Rotation paths and how fast each direction turns (degrees per step)
Each turn is a multiple of 5 degrees from 10 to 175, or 0.
Each row of a path follows its step; steps can be skipped.
path 1
step 2: [ 170,   14,  110,  -46,  -12, -112,  175,  351,  -47, -392,   18,  168,
 -263,  133,   54, -120, -258,   53,  -66, -268,   42,  236,  101,  -11,
  410,  130,  -71, -182,  144,  240, -420,  156,  -13,   46,  247,   23,
 -186,  109,  193,  341,  -20, -102]
step 6: [  44, -474, -110,  354,   21, -261,  138, -208, -407,   77,  350,   40,
  120, -140,   15,  254, -226, -177,  -20,  150, -303,  -61,   38,  -35,
   29,   -3,   25,   18,  -23,  -20,   -5,  121, -172,   51,  270, -367,
   41,   55, -225, -307,   32,   29]
step 8: [  93, -237,  181,   54, -258, -184,  242,  425, -524, -131,   59,  -54,
   18,  119,  252, -104,   21, -167,   89,  235,  -92,   78, -367,  111,
  330,  -60,  -17,  228,  -28,   26,  -31, -159,  -79, -280,  -90,  -22,
  116,  198,   74,  248,   47,  100]
step 12: [ 404, -121,  -25, -242,  206, -137,  116,  -29,  132,  -11,  194,  175,
  413, -191,   93,  209,  182,  122, -292, -145, -169,  -49,  -50, -218,
  190,  193,  257,  -41, -205, -150,   -6,  233,  143,  -53,  421, -116,
   10, -248,  -40,  -95,  215,   55]
step 14: [ 219, -113,  -46, -255, -204,  191,  101, -183,  100,  126,    5, -263,
   90,  180,   16,   14,  -15, -148,  -21,  131,  -29,  267,   62,  194,
  645,  253,  142, -127,  -26,  123,  180,  -36,  128, -344,    5, -157,
  276,   66,  244,   90,  261, -154]
step 15: [-142,  -55,  190, -428, -229, -255, -138,  -47,  -63, -201,  105, -211,
  346, -258,    7, -119, -268, -301,  -40,   83,   65, -137,  131, -121,
    2,  360,  410, -150,  -88,  -39,  139, -190, -211,   46, -271,  -51,
   65,  182,  131,  174,   40,   89]
step 17: [ 340,  194,  223,  -36, -171, -140,  139,  147,  113, -267,  447,  -19,
  164, -443, -187,  139, -185,  251,  -63, -242, -155, -312,  -15,  152,
  294,  -37,   45,  -34, -134, -147, -117,   97,  -38,  186,  235, -158,
  -22,   60,  157,  -14,  237,   48]
step 20: [ 218, -187,  292, -134,  -87,  -67,  -85, -153, -181, -263,  207,   11,
  279,   86,   51,   78, -309, -435,  153,   -7,   20,  260,  463,  115,
  -37,  205,   48,  -93,   95,  -14,   87,    6, -167, -208,  -92, -135,
 -369,  282,   31,   56,  -34, -245]
Directions:
[  85,   14,   -8,  -37,  -13,   59,    5,   61,   -7,   94,   98,   -1,
  -17,   27,   45,   51,  -51,   39,  -62,  -93,   -5,   46, -193,   19,
   12,   -7,  -18,   37,   34,    9,   22,   52,  -51,   -4,   26,  -36,
  -11,  -96,   84,  100, -180,   45] | 70
[  24,  -19,   50,  -80,   47,   54,   70,  -15,  109,  -24,  -34,    5,
   83,  -83, -122,   53,    5,   53,  -45,  -23,   41,   27,   13,   -5,
   43,   27,  -23,  -60,  -47,   30,   18,   31,  -48,   36,  106,  115,
  -99,   59,  -36,  194,   62,   13] | 145
[  84,   81,  -50,   77,    6, -115,   -7,  -72,   39,  -68,  -24,   82,
  -51, -101,   15,  -20,   31,   42,   43,   22,   21,   11,  -59, -152,
   83,  -34,  -12,   81,   26,  -56,  -47,  -98,  -33,  -66,  151,    1,
   35,   42,   28,   20,  -58,  -52] | 70
[ -60,  -21,   79,   90,  -22,  -35,  -36,  -33,    2,   87,   51,   60,
  -42,  -14,   27,  -57,  -17,   36,  -21,   61,   56,  -74,    1,   23,
   36,  -50,   36,  -11,   -3, -112,   32,   64,   23,  160,  148,  -61,
  -92, -129,    8,   -3,   91,   58] | 65
[  93,  -49, -179,   12,   13,   64,   19,   46,    8,   76,   48,   45,
   55,   24,   92,   32, -104,   21,   86,   39,   68,   19,   59,  -52,
   17,  -30,   68,   69,   -3,   -8,  108,   57,  -41,  -64,    2,   14,
  -76,   -2, -137,  -17,   61,  -61] | 55
[  -8,   91,   53,  -21,  -20,   -6,  -14,  108,  -51,   83,  -54,  -93,
  -76,   26,    0,    3,   -1, -140, -103,   25,  121,   70,   -8,  -84,
   39,   31,  -38,  -36,   32,  -66,   59,  -20,   89, -109,   33,  -50,
 -111,   88,    6,    9,   37,   -1] | 65
